In the rows, zero is written as 128.
The same turns and mirrors carry the whole set onto itself and the rows of a family onto each other. Which other rows belong to the same family as each row named below? List them in the order they appear above.
These 36 rows form 12 families of 3 rows each.
gota: [129 165 163 156 141 131 103 124 114 126 125 137 127  95 130 131]
lel: [119 157 141 128 114 103 113 118 146 135 117 136 125 168 120 131]
nevuf: [ 98 120 143 134 124 127 128 139  91 135 116 169 118 113 114 163]
bazi: [116 114 147 139 125 135 126 139 121 112 105 163 130  78 114 133]
kavid: [141 107 119  90 146 117 115 135 148 130 163 109 120 124 141 127]
nuv: [122 156 112 120 138  92  98 124 137 135 117 118  98 148 146 115]
gokir: [143  96 117 118 170 142 139 124 136 141 145 112 150 103 131 125]
Nagul: [127 134 112 124 142  78 114 132 142 124 110 119 103 147 156 141]
todep: [131 112 100 105 123 109 129 148 103 105 131 132 168 117 133 132]
sulor: [101 119 151 153 122 150 128 119  88 115 112 116 134 118 130 124]
gura: [151 132 132 127 106  82 116 135 136 157 101 119 108 115 115 132]
mab: [118 154 142 122 136  91 103 113 126 147 103 135  87 134 132 139]
rudin: [107 150 144 134 102  87 141 110 119 149 122 137 114 144 118 133]
Melo: [134 128 124 112 140 118 142 143 148 105 179 136 136 122 130 124]
Dolip: [151 117 114  96 167 124 123 134 126 123 159 128 131 113 136  99]
fazor: [131 151 120 134 114 110 117 120 111 155 106 134  83 135 108 126]
Regu: [ 99 106 139 155 140 150 138 154  96 138 136 142 141 107 136 130]
kupo: [141 119 112 109 142  86 129 115 119 109 153  97 130 113 139 107]
siso: [131 100 100 112 166 107 136 124 155 131 145 120 140 125 145 119]
Dutiv: [153 112 118 104 155 108 121 150 135 108 159 111 118 116 129 108]
fanat: [131 138 145 127 123  92 123 126 130 171 106 131  94 130 122 159]
rana: [102 118 130 136 145 145 126 127  84 134 124 157 149 100 110 141]
Vidab: [106 109 156 140 123 132 131 120 118 133 137 143 147  71 128 123]
zanim: [111 141 158 126 132 140 125 116 100 139 106 154 124 118 113 169]
Bame: [110 137 115 121 124  83 120 142 123 158 107 124  98 151 112 126]
kilik: [133 117  96 129 164 141 130 130 136 125 138 129 163  95 127 120]
tifu: [149 111 123 121 167 105 139 135 120 107 135  89 144 123 127 125]
Sis: [ 98  97 161 152 138 150 119 122 107 141 129 149 121 110 119 140]
beget: [127 119  91 108 152 105 139 139 138 109 161 130 125 130 148 122]
Bon: [115 135 129 123 120  97 147 129 134 163  97 130 114 160 124 139]
pido: [108 121 136 142 139 164 112 116  92 135 122 130 146  96 129 125]
Gafa: [101 104 156 149 128 163 127 139 119 128 128 145 135 104 119 120]
kazu: [129 139 137 129 111  97 122 135 116 155 105 123 103 159 103 129]
maver: [ 97 122 159 145 144 153 106 125 127 128 125 139 126  84 124 136]
Zerim: [157 117  96 108 157 105 118 134 108 107 153 127 136 119 131 119]
vure: [123 120 131 129 127 107 157 108 164 134 111 110 106 139 122 148]

The rest of the family of sulor: gura, Melo
The rest of the family of kupo: rudin, Vidab
The rest of the family of tifu: lel, bazi
The rest of the family of fanat: beget, pido
The rest of the family of kavid: fazor, Regu
The rest of the family of Dolip: Bame, Sis

The same turns and mirrors carry the whole set onto itself and the rows of a family onto each other. Which other rows belong to the same family as each row named below? List them in the order they appear above.
These 30 rows form 5 families of 6 rows each.
lafor: [138 148 104 149 162 113 142  88]
sava: [107 128 138 119  96 152 123  97]
peve: [120 152 113 156 169 130 141  87]
Nemig: [132 142 115 140 170 113 130  82]
sutan: [119 138 137 139  95 164 130 101]
zes: [132 139 151 123 100 158 128 115]
lusa: [105 129 133 133 105 167 130 104]
Mifir: [114 128 131 130 116 179 138 117]
Gibav: [137 145 116 140 173 117 152 111]
laku: [122 133 147 122  90 147 129 105]
Keto: [119 136 148 128 101 164 137 121]
Nir: [129 140 145 138 101 171 128 109]
tegaz: [127 141 116 142 178 123 140  97]
Gemeb: [121 144 128 126  96 166 133 116]
rino: [106 127 145 117 107 158 132 116]
sonu: [120 128 123 127  97 158 121  84]
kun: [144 159 122 142 164 106 134  94]
mise: [124 142 128 125  90 159 128 107]
Mag: [143 159 126 140 170 110 139 104]
kaliv: [123 146 137 127 175 115 148 113]
Nop: [131 139 126 128 174 108 138  98]
sir: [136 156 111 130 162 106 149 109]
Bolos: [140 145 117 131 160  99 143  97]
fofab: [133 158 104 143 165 117 149 103]
vol: [141 159 120 148 169 118 139  98]
tevol: [124 141 134 117  93 157 131 117]
zis: [124 125 146 101 105 148 130 111]
rigiv: [135 157 104 136 156 104 144  92]
vep: [132 140 145 130  94 156 123  99]
Pagu: [129 149 125 129 155  99 133  79]

The rest of the family of Mifir: peve, sonu, kaliv, zis, Pagu
The rest of the family of lusa: sava, Nemig, tegaz, rino, Nop
The rest of the family of fofab: zes, Nir, sir, rigiv, vep

